grid =
[[-1.57 -5.84  4.20 -7.48 -1.05  1.04 -0.04 -3.62  6.85  4.44 -3.33  5.66
  -6.41 -4.16  2.68]
 [-6.36  5.60  1.66 -2.41  4.41 -3.11  6.32  4.43  4.04  5.09  7.13  0.56
  -3.44 -6.58  0.01]
 [ 4.98 -2.50 -6.79  6.46 -1.33  5.57 -2.90  3.50  4.91  0.36  1.60  2.54
   4.24 -7.60 -3.40]
 [ 7.59 -5.73  2.60  5.12 -1.81 -7.34  2.96  4.23  7.26  0.01 -1.62  4.01
   4.49  2.89  6.46]
 [-2.34 -6.33 -2.26 -1.07 -5.95  3.53  7.31 -4.18  2.52 -1.34  4.68  0.03
   0.15  5.68  4.20]
 [-3.71 -5.18 -0.71  2.44 -2.74  3.59 -1.02 -5.23 -1.27  6.76  1.37  2.55
  -1.10  6.58  5.61]
 [-0.55  3.28  4.10  0.19 -2.21  0.61  5.49  2.84  0.51  3.52  0.33 -3.01
  -0.98  4.13  0.11]
 [-0.53  4.47 -4.59  2.21 -1.63 -0.73  3.61 -7.64  1.11 -7.19 -1.65  5.00
  -3.32  4.88  0.75]
 [-5.53  6.69 -6.03  7.38 -0.86  6.27  7.60 -5.92 -2.21 -7.58 -4.00 -4.23
  -5.40  2.72 -7.68]
 [ 0.19  6.12 -4.97  0.41  6.19  3.51  0.07  3.77  6.81  4.94  7.32  0.74
  -4.41 -7.23  3.96]
 [-7.67 -7.42  7.11 -1.10 -2.97  3.21  1.53 -3.57 -5.60  3.26 -1.40  6.79
   1.11  4.13 -6.39]
 [-6.41 -5.03  7.23 -3.06 -3.44 -1.33 -6.67 -0.22  7.54 -2.00 -6.79  3.06
  -0.71 -3.60  0.18]
 [-4.23  3.04 -7.13  5.19  6.68  4.44  7.54  7.19  6.61 -4.79 -6.96  2.69
  -0.68 -1.51 -0.36]
 [-5.49 -3.92  7.37 -2.74 -3.61 -5.53 -5.25  2.25 -3.40  7.43 -3.91  7.74
   2.74  3.11 -6.51]
 [ 6.17  2.01 -2.22 -4.27  2.02  2.26  2.15  3.80  1.21  0.67  0.26 -7.27
  -1.21  1.12 -6.11]
 [ 3.31 -5.03 -2.48  5.51 -6.24  4.60 -7.41 -4.05  7.35  6.62  0.88 -0.63
   5.93 -6.44 -2.20]]
Rows and columns are counted from 1.
row 1 col 1 = -1.57
row 14 col 2 = -3.92
row 6 col 1 = -3.71
row 12 col 3 = 7.23
row 3 col 2 = -2.50
row 9 col 15 = -7.68
row 11 col 6 = 3.21
row 10 col 12 = 0.74
row 4 col 14 = 2.89
row 13 col 2 = 3.04
row 12 col 12 = 3.06
row 5 col 12 = 0.03
row 13 col 15 = -0.36
row 7 col 1 = -0.55
row 2 col 2 = 5.60
row 2 col 15 = 0.01
row 8 col 13 = -3.32
row 4 col 2 = -5.73
row 16 col 13 = 5.93
row 10 col 10 = 4.94
row 2 col 8 = 4.43
row 12 col 9 = 7.54
row 15 col 9 = 1.21
row 3 col 3 = -6.79
row 9 col 9 = -2.21
row 6 col 6 = 3.59
row 3 col 13 = 4.24
row 13 col 14 = -1.51
row 16 col 15 = -2.20
row 8 col 2 = 4.47
row 6 col 2 = -5.18
row 10 col 14 = -7.23
row 3 col 6 = 5.57
row 5 col 2 = -6.33
row 11 col 15 = -6.39

a =
[[ 0.43  1.23  5.46  0.00  3.24 -4.14 -0.43 -6.27  3.58 -1.47 -0.22]
 [-1.40 -1.49  5.23  2.05  4.51 -3.44  1.53 -4.88  1.12  0.63 -2.18]
 [-2.45 -1.18  1.54 -0.68  1.19  0.03 -0.36  1.65  1.40 -1.89 -2.16]
 [-1.78 -3.47 -4.02  1.91 -0.95  0.00  2.42  5.21 -0.68  3.52 -1.56]
 [-4.96 -3.96  0.30  0.00  1.53  1.89  0.94  5.42 -1.12 -0.88 -4.41]
 [ 4.35  2.34 -1.36  1.22 -1.30 -1.04  0.00 -4.35  4.59  2.91  3.69]
 [ 4.37  3.09 -1.01  0.23  0.00 -1.17 -0.42 -4.20  5.28  1.50  3.88]
 [-2.20 -2.69  3.87  2.51  4.14 -2.17  2.22 -2.78  0.03  1.54 -2.84]
 [ 0.20 -1.23  1.26  2.41  1.93 -1.31  2.00  0.00  1.35  2.77 -0.46]]
Rows and columns are counted from 1.
(1, 1)	0.43
(8, 5)	4.14
(4, 10)	3.52
(8, 6)	-2.17
(9, 11)	-0.46
(6, 1)	4.35
(5, 3)	0.30
(3, 5)	1.19
(1, 8)	-6.27
(7, 1)	4.37
(3, 10)	-1.89
(8, 7)	2.22
(2, 11)	-2.18
(1, 5)	3.24
(6, 2)	2.34
(3, 3)	1.54
(6, 3)	-1.36
(5, 10)	-0.88
(1, 3)	5.46
(7, 11)	3.88
(7, 9)	5.28
(5, 6)	1.89
(6, 6)	-1.04
(9, 8)	0.00
(1, 4)	0.00
(9, 5)	1.93
(4, 8)	5.21
(4, 5)	-0.95
(8, 11)	-2.84
(7, 4)	0.23
(2, 5)	4.51
(6, 9)	4.59
(3, 4)	-0.68
(4, 9)	-0.68
